In the rows, 128 means zero.
Where one turn sends some rows of the set: a few examples, then the rows asked
Sefot: [ 97 140 145 100 136 119 117 134 136  74 112 151 162 149 148 133 105 150
 135 140]
kuzup: [101 131 143 104 113 138 125 118 126 126 114 134 151 146 137 139 131 123
 117 126]
Ruda: [107 162 147 109 142 128 128 135 125  86 114 159 161 160 140 134 103 139
 130 135]
vipe: [117 145 164  71 147 114 110 117 107 114 129 145 128 134 149 151  87 129
 122 140]
mose: [122 118 152  91 140 117 121 122 149  97 112 134 123 162 140 168 126 145
 136 143]
kag: [107 144 143 105 146 114 137 132 132  80 105 160 140 164 142 138 100 143
 132 133]
fute: [134 135 159  97 145 112 120 132 146  88 108 135 115 154 152 165 107 135
 127 129]
Teg: [112 135 156  79 152 107 117 131 118  96 119 146 129 133 158 143  79 132
 129 135]
mosef: [115 139 170  75 150 104 120 118 122 100 127 141 142 132 163 158  94 140
 115 154]
Viroz: [135 133 157 102 133 129 111 132 140  95 108 126 120 160 139 170 124 137
 134 122]
fof: [103 149 160 101 115 133  99 140 131 117 102 116 162 136 135 149  95 135
 124 133]
Non: [142 149 140  97 130 127 121 104 141  97 114 139 160 148 144 182 105 133
  98 142]
Fudir: [ 92 136 136  90 123 140 122 110 128 128 110 148 139 145 134 155 129 121
 121 129]
nor: [120 139 152  95 114 125 102 129 131 118 109 114 159 129 147 142  82 146
 126 132]
Rerip: [125 160 150  90 134 132 114 115 136 107 114 142 164 148 131 181 101 120
  94 149]
giz: [130 143 141  88 125 131 112 105 131 106 124 142 157 150 131 171 112 115
  91 138]
suli: [120 145 158 100 116 127 103 133 128 119 116 116 172 144 130 143  86 129
 110 141]
luz: [102 131 126  96 123 133 136 105 128 126 113 150 149 144 145 141 122 134
 129 130]

luz moves to nor
giz moves to kuzup
Now find these:
Rerip moves to Fudir
vipe moves to Viroz
mosef moves to mose
Teg moves to fute

Where one turn sends some rows of the set: a few examples, then the rows asked
vav: [110 142 116 126 143 126 142 109 135 120 143 131 143 111 108 118 145 102
 119 134 147 131 173 112]
Dadi: [112 134 128 132 156 134 152  97 150 113 132 141 119 135 154 134 127 102
 117 121 140 120 150 103]
bal: [136 134 137 119 137  96 125 108 124 143 147 115 104 110 131 148 145  92
 128 149 159 119 155 113]
Fop: [110 137 120 114 140 123 136 102 141 117 149 134 160 123 129 121 137  89
 124 119 134 130 163 135]
Pobi: [123 149 138 142 170 146 148 115 142 130 142 145 132 134 136 148 141 108
 121 124 126 119 146 114]
Vop: [120 149 159 121 125 109 158 121 143 134 155 105 111 127 145 144 124 110
 140 137 148 100 135 134]
zeso: [132 156 137 147 161 148 142 115 139 113 133 143 127 135 138 146 146 106
 114 128 121 107 148 114]
Pali: [128 156 158 125 132 119 160 125 144 137 155 108 105 114 122 143 133 116
 139 137 155  99 138 128]
vaz: [136 152 144 118 132 100 150 119 126 120 150 107 107 122 141 107 138  94
 148 141 139 100 135 123]
Lonaz: [123 151 129 140 160 139 144 104 141 102 123 142 121 140 149 143 134 102
 117 124 120 105 147 121]
fam: [139 150 147 109 124 105 139 119 133 126 159 107 130 118 154 112 136  85
 139 138 141 105 140 122]
Lumi: [136 160 141 120 137 113 156 125 127 116 145 107 111 119 119 111 147  98
 158 142 143 107 143 126]
Zaz: [132 145 143 139 165 144 142 108 146 138 148 146 135 125 142 143 142 104
 108 130 134 118 149  99]
moti: [113 134 128 121 142 103 134 110 131 129 153 135 146 139 147 128 137  94
 122 124 117 122 155 140]
denat: [116 142 127 105 144 120 138 121 140 112 136  90 125 115 126 149 142  94
 135 121 151 135 154 141]
gipe: [137 155 136 145 153 146 136 106 141 119 138 146 136 124 140 143 144 103
 106 132 130 108 151 101]
tevu: [124 146 154 113 117 117 152 113 145 132 154 109 129 123 152 145 123  98
 141 133 160 104 138 132]
zil: [136 118 124 121 155 113 142 112 145 106 143  92 120 138 134 146 135  89
 126 141 127  90 152 144]
zinit: [115 144 124 138 144 109 141 115 121 132 146 135 120 121 109 121 154 113
 116 145 134 124 167 107]
rera: [144 157 149 109 127 123 140 121 133 125 159 105 149 112 139 114 143  81
 145 137 150 112 143 121]
Rafek: [148 127 132 133 148 128 132 117 137 123 154  96 129 122 113 151 154  91
 118 156 141  94 158 117]
Geva: [143 118 125 121 140 122 129 109 146 117 152  90 137 117 128 143 140  84
 114 149 152  99 165 110]
sifi: [129 149 153 111 124 129 153 109 149 131 155 115 136 107 133 145 126  95
 142 137 169 105 145 130]
bim: [147 138 149 112 146 101 121 116 130 151 158 116 119 114 133 153 147  89
 127 135 140 116 148 140]
kes: [123 145 126 133 148 135 141  96 146 103 128 141 123 132 159 136 130  97
 107 126 130 107 151 107]
vol: [112 142 130 137 166 141 156 107 147 115 132 138 121 140 144 142 135 106
 125 118 128 120 144 115]
Fepaf: [115 132 127 115 132 107 137 110 129 116 134  95 104 110 126 147 143  91
 133 138 165 132 156 117]
Kub: [116 139 134 138 142  97 137 116 122 140 153 137 121 139 135 128 147 107
 117 138 114 115 157 127]
vova: [132 147 129 135 145 141 135 100 146 112 135 143 132 123 155 136 136  98
 101 132 136 108 154  97]
fesu: [140 163 143 121 136 129 145 124 130 117 149 106 136 108 118 116 149  90
 157 141 152 113 145 125]
gizo: [145 125 134 136 159 120 139 120 134 119 149  98 116 134 117 154 150  95
 131 146 124  92 154 134]
Palo: [134 146 141 104 151 113 127 125 141 135 148 103 130 119 129 153 145  92
 130 121 137 126 144 153]
lekel: [137 116 121 115 140 118 136 105 150 102 149  90 127 125 139 137 133  84
 116 140 140  96 157 127]
togip: [129 156 152 120 132 131 157 116 149 134 152 112 122 106 114 143 135 107
 143 139 170 104 146 126]
berab: [122 135 134 135 153 139 141  99 146 129 141 146 128 125 152 135 132 100
 107 128 143 117 152  92]

denat moves to Fepaf
vol moves to Dadi
fam moves to rera
Now find these:
Geva moves to Rafek
moti moves to Fop
kes moves to vova
Pali moves to Vop

Where one turn sends some rows of the set: a few examples, then the rows asked
Lunan: [117 101 137 117 138 134 100 142 169 140 109 125 126 134 116 145 130 129
 126 127 129]
koru: [134 111 154 135 124 133 150 142 159 114 130 133 133 143 131 137 125 101
 110 114 156]
Kigob: [111 109 115 123 129 125 122 152 131 130 125 141 134 119 129 121 123 141
 135 121 147]
Pog: [135  99 137 151 117 146 116 125 139 125 136 122 129 140 126 139 122 106
 131 140  95]
diba: [125  93 137 122 143 133 109 136 167 115 110 118 124 118 121 139 130 112
 142 129 108]
buv: [121 106 102 123 140 122 126 126 151 113 111 148 140 128 118 120 109 129
 145 127 137]
romo: [115  98 127 127 144 132 114 134 178 114 108 130 131 126 136 130 133 114
 133 110 116]
Gato: [151  98 155 124 136 125 145 132 148 112 123 124 136 154 131 130 108 100
 136 105 141]
Nik: [145 102 108 140 126 140 158 121 141 128 127 147 144 135 110 128 126 130
 143 142 131]
Nur: [135 112 149 136 120 126 135 132 141 109 135 133 136 159 139 137 104 102
 120 107 146]
filil: [121 105 134 118 140 131 111 148 166 129 109 127 126 117 135 148 139 124
 130 116 118]
vebeb: [145  97 153 125 127 131 148 133 149 113 123 125 134 149 127 116 108  95
 131 110 147]
meva: [142  96 137 133 113 152 124 124 145 137 125 120 133 135 138 147 132 110
 134 125  92]
Pozi: [132 100 118 156 118 147 152 129 128 131 144 142 141 143 127 112 131 126
 133 132 126]
Libon: [115 108 116 111 142 126 127 129 138 131 137 130 141 125 110 116 110 136
 142 119 144]
vov: [134  97 150 118 121 133 162 126 152 116 122 122 137 141 131 135 122  93
 121 115 150]
pur: [145 101 126 145 117 142 140 139 114 146 140 136 136 139 125 118 124 130
 141 133 121]
pezir: [142 105 126 134 126 147 152 122 133 146 155 127 143 135 107 128 126 132
 136 133 126]
tozi: [139  95 130 136 115 146 134 132 126 156 135 128 137 150 107 126 123 132
 136 144 130]
pov: [132  99 145 113 122 131 156 123 151 110 124 124 140 143 135 143 119 105
 128 106 153]
Dutem: [138 112 152 133 130 129 155 142 150 116 132 136 136 149 132 145 126 112
 118 111 158]
burut: [102  98 119 120 134 127 130 143 145 117 123 129 133 109 117 128 131 134
 138 137 147]
tafum: [132 115 137 135 124 150 123 117 157 138 147 121 138 140 124 157 129 114
 117 124 101]
fav: [135  96 140 130 112 153 115 121 153 148 123 116 130 146 120 151 130 116
 126 136 108]
pudif: [136  98 135 153 127 149 129 120 155 128 129 127 134 146 138 135 136 102
 126 123  92]
fedi: [106 100 111 130 143 126 139 141 145 123 123 143 137 123 128 109 132 133
 136 120 147]
ded: [130 111 152 134 126 124 137 137 145 112 129 133 132 152 133 127 105  93
 114 112 150]
pozib: [128 103 126 155 120 142 140 144 122 129 146 137 133 131 114 124 131 132
 133 150 133]
Per: [121 116 137 120 154 128 100 137 170 127 129 127 130 129 119 138 119 124
 127 112 119]
Leve: [134 115 123 140 146 130 109 132 174 113 109 147 131 135 124 145 120 118
 131 125 113]
gif: [110 102 121 119 127 130 115 143 137 143 122 133 132 135 111 122 117 140
 134 134 153]
Leb: [138 112 118 149 117 151 135 114 158 124 128 144 138 143 127 155 130 113
 124 138 106]

vebeb moves to ded
pozib moves to burut
Leve moves to Leb
Now find these:
gif moves to Lunan
pov moves to Gato
fedi moves to romo
Libon moves to Per
meva moves to pur

Where one turn sends some rows of the set: a few examples, then the rows asked
Kudez: [108 155  99 105 128 135 123 117 119 131 139 120 119 136 120 137 127 133
 144 120 114 122 129 146 128 134 113 113 148 130 150 117]
limu: [139 120 125 137 114 144 120 136 101 134 144 124 108 123 113 146 126 146
 104 132 124 123 144 126 115 135  94 149 148 122 146 128]
Luf: [131 126 136 151 133 121 123 142 123 108 133 140 127 136 127 148 149 118
 125 143 106 114 150 108 126 141 102 118 125 120 120 131]
nogag: [137 118 108 131 109 153 113 124 103 146 147 123 115 127 110 141 128 137
 101 119 128 125 137 134 134 146 108 147 145 135 149 125]
Todud: [149 124 119 144 122 141 120 142 105 128 138 133 119 126 116 142 125 142
 100 132 117 122 136 120 118 143  92 139 150 124 137 131]
silib: [140 160 144 126 123 145 119 136 139 128 123 142 132 133 111 123 153 104
 131 139  97 113 150 134 127 143 124 131 117 118 132 122]
Tusiv: [105 143 104 124 121 123 132 111 120 115 150 119 129 131 106 140 121 120
 152 114 120 114 125 119 146 133 108 126 145 136 137 129]
kurem: [124 126 118 133 115 148 114 133 117 124 123 137 118 118 131 152 111 122
 109 110 127 129 123 122 144 152 150 149 129 145 136 109]
siv: [137 136 140 122 119 127 150 115 127 134 141 124 138 139 101 133 138 115
 107 103 111 125 151 131 125 131 119 123 106 128 105 155]
tav: [119 115 144 116 121 153 119 117 119 136 145 141 123 138 106 140 119 132
  99  97 129 128 135 138 107 124 123 118 140 143 158 135]
fison: [129 137 141 114 143 122 115 135 134 125 134 127 129 127 141 151 107 108
 119 123 111 128 119 143 148 131 130 145 117 125 124 143]
tedon: [134 128 162 101 128 155 129 116 115 139 142 140 126 138 107 135 123 133
 104 110 118 119 139 128 102 133 119 109 128 132 157 129]
fel: [132 136 148 118 115 120 145 111 121 136 140 127 131 142  97 143 126 117
 114 102 128 124 147 136 139 133 123 123 103 126 108 151]
Zubi: [139 126 126 128 101 156 121 144 124 122 122 140 116 126 129 148 116 123
 108 125 112 122 133 117 145 158 140 153 123 126 128 104]
relig: [141 149 145 114 119 129 103 122 128 129 140 145 128 117 127 135 137 113
 134 149 101 115 156 119 113 144 120 120 143 113 140 117]
gunut: [132 138 139 108 143 114 119 143 140 121 142 131 141 124 141 145 103 107
 122 127 115 130 124 124 144 132 127 132 119 128 128 147]
fotop: [123 127 120 117 133 122 113 134 136 137 132 126 137 134 134 147 112 118
 115 109 127 130 124 154 152 132 131 141 112 138 130 146]
vef: [124 138 139 113 109 129 131 105 119 141 149 118 129 137 100 146 124 119
 112  91 126 134 143 134 137 141 132 116 107 148 122 145]
bup: [136 155 158 135 132 113 117 143 119 122 147 141 128 129 129 141 130 109
 141 123 112 115 149 117 124 137 104 108 140 119 136 131]
Zus: [111 136 108 148  97 132 134 123 129 105 125 121 134 142 102 144 117 131
 133 113 124 113 121 120 126 147 113 113 138 140 139 123]
Nad: [143 144 118 126 110 154 123 146 133 127 115 138 120 120 125 138 122 116
 109 128 116 129 137 118 143 154 145 149 128 117 122 108]
lesa: [118 133 110 137 113 140 147 112 130 118 119 134 145 143 114 136 129 126
 127  98 107  98 119 146 116 139 127 111 128 137 141 116]
dov: [135 138 150 100 124 150 129 119 118 136 154 156 124 131 101 129 124 126
 110 112 111 125 144 125  98 135 120 114 138 130 152 125]
Koni: [142 138 142 139 119 144 118 134 134 122 115 136 135 142 117 127 156 130
 127 119 112 103 157 117 110 139 110 119 129 111 115 134]
sog: [117 140 103 118 118 153 132 117 141 126 127 116 134 138 130 134 127 113
 128 116 104 109 128 151 137 129 131 114 147 126 149 113]

bup moves to silib
gunut moves to Nad
vef moves to fotop
Now find these:
Zubi moves to limu
sog moves to Zus

